In the rows, zero is written as 128.
Each path below is one point turned by a fixed rotation once a step. After each direction that follows a path, write how fast that rotation turns it, in degrees per step (0 if it stays still).
Each turn is a multiple of 5 degrees from 10 to 175, or 0.
Each row of a path follows its step; steps can be skipped.
Path 1:
step 0: [124 142 114 137 132 132 139 139 143 140 129 122 121 112 132 123 125 123
 125 126 131 132 134 125 129 131 137 131 141 128 114 117 140]
step 1: [114 129 123 137 124 129 124 115 134 127 133 142 120 118 122 116 130 132
 122 138 123 125 135 131 135 117 130 126 110 114 124 133 145]
step 2: [128 116 117 131 121 123 140 120 130 121 113 140 123 113 135 132 115 125
 123 122 131 121 135 116 125 132 131 139 131 134 144 125 140]
step 3: [140 129 113 127 134 143 121 121 126 130 142 138 135 125 134 133 134 133
 131 136 117 130 123 111 129 120 114 130 131 125 144 138 134]
step 4: [135 131 117 131 128 125 131 127 124 111 128 118 120 127 133 137 139 133
 135 113 133 148 124 120 116 123 133 118 128 139 129 127 144]
step 5: [123 137 119 129 137 129 122 130 126 134 143 117 119 124 136 130 123 124
 128 140 136 130 127 110 124 135 129 128 135 114 105 134 139]
step 6: [121 125 132 123 126 126 123 131 125 126 115 125 120 113 117 121 127 122
 120 124 121 127 140 128 116 106 129 121 121 121 117 134 148]
step 7: [129 126 123 130 122 118 129 117 143 128 134 134 127 114 131 127 103 129
 115 135 120 123 139 118 117 132 114 129 136 133 130 120 130]
step 8: [142 130 110 139 124 137 129 136 132 137 128 133 136 117 123 137 129 143
 120 129 119 124 126 128 138 107 128 121 129 134 136 129 139]
step 9: [123 140 107 128 135 122 145 125 139 114 137 135 112 126 135 126 129 140
 139 122 125 136 127 124 133 136 126 123 126 132 134 120 138]
step 10: [133 132 114 129 133 130 125 121 127 125 125 131 127 118 139 137 134 133
 126 132 149 123 126 122 133 127 134 138 118 114 117 147 143]
[132 129 129 131 129 131 127 129 128 129 130 127 130 130 133 123 127 132
 125 134 130 128 130 130 126 131 125 124 128 120 131 131 128] | 160
[127 124 124 125 130 125 136 123 126 132 131 132 128 130 131 132 130 129
 126 126 129 128 128 130 131 127 129 126 128 126 133 131 127] | 55
[128 129 125 131 128 130 126 130 129 129 132 126 126 131 132 128 132 131
 128 124 130 131 127 127 133 126 129 123 129 128 124 120 127] | 80
[128 132 127 127 130 125 125 132 125 129 131 130 127 129 126 125 127 130
 128 123 133 133 128 131 131 130 124 131 132 131 129 134 131] | 70
[128 123 129 125 127 128 123 128 127 127 125 133 131 127 132 126 127 126
 127 124 131 125 133 125 129 124 121 128 129 127 128 126 125] | 80
[129 128 127 129 124 130 129 120 127 127 125 127 126 126 124 129 126 129
 130 132 133 135 132 128 131 128 126 126 128 131 125 130 123] | 130
[128 133 126 124 128 130 128 124 131 125 126 131 127 133 125 125 130 125
 125 124 123 133 126 132 126 127 124 127 126 124 128 126 129] | 135
Path 2:
step 0: [129 136 141 124 120 128 138 133 144 129 118 124 121 135 131 131 140 120
 123 128 142 115 138 122 122 116 140 121 123 118 135 117 119]
step 1: [115 138 129 126 129 126 136 137 136 123 121 120 125 128 119 124 128 131
 124 142 119 137 140 136 136 120 123 131 140 120 151 133 115]
step 2: [134 123 126 125 125 137 127 125 136 124 124 141 131 128 128 128 126 118
 133 156 138 140 133 119 130 127 137 120 115 120 139 129 117]
step 3: [116 132 125 124 142 124 137 139 148 114 124 134 127 134 139 122 108 135
 125 129 133 127 137 121 125 124 140 137 124 123 132 133 129]
step 4: [121 121 121 132 120 122 140 146 124 141 120 138 126 122 135 120 124 129
 121 131 130 144 136 130 129 111 130 114 122 118 123 126 118]
step 5: [126 128 107 112 125 136 123 142 136 134 119 129 140 131 114 134 115 138
 123 128 138 127 138 122 121 126 127 119 127 132 142 131 130]
step 6: [130 137 123 139 131 132 128 125 136 127 126 133 127 127 137 123 128 135
 102 123 143 129 132 137 131 133 135 110 115 119 140 124 124]
step 7: [117 137 115 116 123 138 130 128 139 126 143 123 133 117 124 128 129 130
 114 132 124 123 129 131 126 102 131 128 126 114 128 129 125]
step 8: [128 118 130 117 111 127 128 136 136 132 126 128 131 122 137 124 138 135
 114 140 144 121 133 125 143 132 124 132 122 122 138 146 123]
step 9: [130 128 123 107 132 139 118 136 135 112 133 135 115 134 143 118 130 135
 131 130 134 127 129 139 128 118 133 117 134 127 139 129 121]
step 10: [127 129 121 120 120 123 139 135 122 116 131 116 115 130 124 127 132 142
 129 130 134 142 137 125 138 121 141 129 105 119 130 131 128]
[125 130 133 126 120 127 133 131 129 133 129 124 130 128 132 128 126 126
 125 128 126 127 130 130 125 127 128 132 129 127 122 127 128] | 100
[130 132 124 134 126 128 129 128 127 129 125 128 128 129 123 131 126 128
 126 123 131 124 133 130 127 126 123 125 125 131 125 125 129] | 55
[128 127 125 126 127 127 130 127 126 131 132 126 130 122 130 130 129 129
 121 124 132 125 121 127 126 127 127 126 131 129 133 126 129] | 40
Path 3:
step 0: [120 121 135 122 129 135 125 122 137 140 125 130 124 129 137 131 125 137
 118 128 111 139 141 110 131 133 137 126 113 129 138 129 123]
step 1: [119 122 138 127 129 121 122 128 128 124 127 115 131 140 141 135 131 129
 129 136 115 113 139 117 113 131 128 117 127 123 124 138 138]
step 2: [147 128 122 127 121 125 125 134 126 136 121 117 134 119 120 124 132 129
 122 129 123 114 133 120 125 141 128 108 131 128 128 144 127]
step 3: [134 122 129 137 129 123 129 119 114 127 114 120 136 120 138 116 133 117
 124 126 124 137 129 138 126 144 130 122 132 116 141 131 117]
step 4: [134 116 139 123 126 120 133 118 133 131 125 122 136 124 131 128 138 109
 145 126 133 142 132 121 124 121 123 124 145 132 132 123 127]
step 5: [130 114 125 134 140 124 128 127 125 130 123 120 119 117 121 121 133 132
 125 129 125 140 129 108 133 114 118 129 126 145 139 121 134]
step 6: [123 119 139 129 132 123 125 136 129 133 111 124 117 124 143 122 124 143
 127 141 125 129 115 113 123 128 132 135 133 125 120 119 126]
step 7: [138 131 125 118 134 125 142 133 145 126 123 123 137 128 141 115 122 137
 124 126 129 118 125 123 110 130 133 123 130 136 124 127 140]
step 8: [140 138 112 131 122 133 134 124 127 123 108 133 124 121 140 137 127 134
 125 126 124 140 130 128 111 132 126 122 122 132 132 142 128]
step 9: [142 133 128 120 131 122 127 119 119 129 126 131 127 129 138 139 139 124
 125 142 123 131 129 136 117 122 130 140 145 118 141 138 136]
step 10: [134 129 117 114 128 110 131 135 124 124 123 132 127 124 119 123 123 117
 128 143 124 133 146 126 139 126 129 130 145 138 133 128 133]
[129 128 125 133 130 128 126 128 133 124 129 131 129 126 126 129 132 130
 128 129 126 124 128 129 119 132 131 127 128 127 126 133 124] | 60
[127 128 128 130 131 129 127 125 128 129 131 126 122 128 132 136 130 126
 128 125 127 127 129 129 126 122 124 125 127 133 127 131 128] | 95
[127 125 131 131 130 129 134 130 132 129 128 127 124 123 127 124 130 133
 129 125 131 132 128 129 126 123 127 130 127 125 122 127 129] | 45
[130 130 130 131 129 130 133 121 129 131 128 134 131 130 126 131 128 125
 131 125 129 134 128 126 125 131 128 131 125 128 132 129 130] | 80
Path 4:
step 0: [126 125 137 136 119 131 122 121 127 119 131 125 137 123 132 131 124 142
 131 128 141 124 116 139 136 129 121 110 128 116 125 129 134]
step 1: [121 121 122 120 120 121 118 113 127 115 141 133 122 133 132 132 141 133
 135 126 128 134 127 127 141 128 133 117 122 131 119 124 129]
step 2: [129 120 129 105 116 134 126 118 120 131 130 135 138 127 137 127 127 136
 138 124 126 129 130 130 121 136 140 133 123 140 134 131 125]
step 3: [134 127 126 126 130 125 117 131 134 133 130 142 130 116 127 129 123 138
 126 127 135 125 114 132 120 135 146 126 121 120 136 139 118]
step 4: [128 126 119 139 122 116 124 126 133 117 126 128 132 127 130 140 139 126
 134 142 139 117 119 120 131 134 128 131 118 129 140 135 125]
step 5: [123 120 126 117 129 116 136 120 118 123 122 119 127 135 132 136 126 123
 127 140 120 134 128 129 138 138 130 130 118 121 142 129 114]
step 6: [117 117 136 121 133 126 141 130 129 127 121 119 128 143 127 124 124 132
 122 122 130 126 115 141 120 134 137 129 119 124 128 142 130]
step 7: [124 133 130 135 123 137 125 136 133 122 119 126 115 129 118 136 143 123
 122 128 134 136 121 135 121 143 134 123 116 133 118 134 125]
step 8: [129 117 123 138 120 144 128 125 113 124 120 127 129 131 129 144 138 124
 125 131 124 130 138 133 121 130 124 116 130 132 140 135 125]
step 9: [127 116 125 129 136 132 140 121 117 130 135 132 118 127 123 132 131 133
 120 124 129 119 144 132 134 133 143 123 133 115 129 137 128]
step 10: [120 134 131 127 126 138 128 126 123 126 129 125 119 127 127 117 127 128
 118 126 139 106 136 120 133 137 136 128 113 136 127 132 136]
[127 125 126 129 133 123 128 129 130 123 129 131 128 129 126 126 131 132
 126 125 127 124 126 130 124 125 130 126 131 121 125 130 130] | 125
[126 131 133 127 131 126 129 128 124 124 128 129 124 130 126 128 125 133
 129 129 130 126 128 126 134 128 122 130 125 125 132 128 131] | 70
[124 132 132 132 126 129 132 129 124 129 127 128 129 129 127 131 131 129
 128 128 124 131 127 134 130 128 131 123 131 129 125 127 133] | 45
[128 127 129 126 136 132 128 125 131 135 126 125 131 128 130 131 126 134
 128 128 128 128 129 129 129 132 129 131 131 125 126 131 130] | 110
